In the data rows, the value 128 means zero.
Some points, each followed by its number:
157,106,126,160,158,129,146,96 0
51,119,112,151,131,185,68,163 1
133,116,107,170,142,123,152,126 2
163,106,133,161,150,138,133,87 3
132,110,112,163,167,131,151,110 4
28,103,119,188,164,155,163,121 5
148,106,135,68,189,105,159,141 6
16,107,122,182,182,153,167,113 7
171,107,148,44,167,107,142,143 8
61,157,124,132,149,73,171,153 9
117,141,95,128,116,147,112,156 10
200,115,135,60,145,120,113,141 11
160,109,112,116,150,136,144,129 12
118,114,106,145,159,121,164,137 13
189,116,150,57,110,117,160,123 14
142,122,103,159,110,138,134,137 15
30,126,137,228,161,166,95,80 16
43,107,136,124,190,107,210,130 17
116,150,95,148,175,115,106,140 18
0,140,116,190,123,155,171,113 19
19,103,139,123,200,108,199,144 20
80,129,117,199,136,152,151,85 21
154,110,119,115,158,106,158,142 22
136,120,106,165,136,143,144,111 23
140,125,110,125,137,133,173,114 24
188,132,129,72,94,113,145,144 25
174,129,142,36,108,116,163,137 26
203,121,121,110,114,133,90,139 27
203,131,138,100,92,156,37,132 28
New points follow, each followed by the numbers of its two nearest points above, looking only along the 3 directions in which the numbered points spread most, nearest first.
142,102,117,129,135,122,164,145 >> 24 22
121,180,138,74,122,80,153,127 >> 6 22
163,134,164,7,98,125,157,127 >> 26 8
160,162,151,100,89,147,116,68 >> 27 15
167,166,153,126,73,156,12,103 >> 28 27
21,118,112,215,128,135,129,161 >> 19 5
15,126,113,232,113,139,116,154 >> 16 19
106,137,145,125,126,97,212,92 >> 13 24
172,164,135,157,70,144,27,111 >> 28 27
126,118,113,109,159,104,160,159 >> 22 6
166,119,121,151,129,171,57,113 >> 15 27
96,123,101,150,119,152,160,133 >> 18 13
142,172,145,159,64,157,34,92 >> 28 10
115,81,134,119,146,147,169,134 >> 13 24
145,104,115,130,135,169,121,119 >> 15 23
160,173,132,110,122,92,135,101 >> 12 22
91,90,127,118,181,117,139,175 >> 9 13
116,164,152,163,66,140,0,155 >> 1 28
98,145,104,148,90,136,176,125 >> 18 13
64,116,108,139,170,114,158,169 >> 9 13
48,129,117,99,150,110,155,190 >> 9 20
130,84,122,142,169,141,123,145 >> 18 15
98,122,118,104,145,101,138,189 >> 9 18
76,133,130,141,139,130,209,85 >> 13 17
195,145,149,101,156,106,111,82 >> 12 27
123,91,155,100,102,135,199,120 >> 22 24
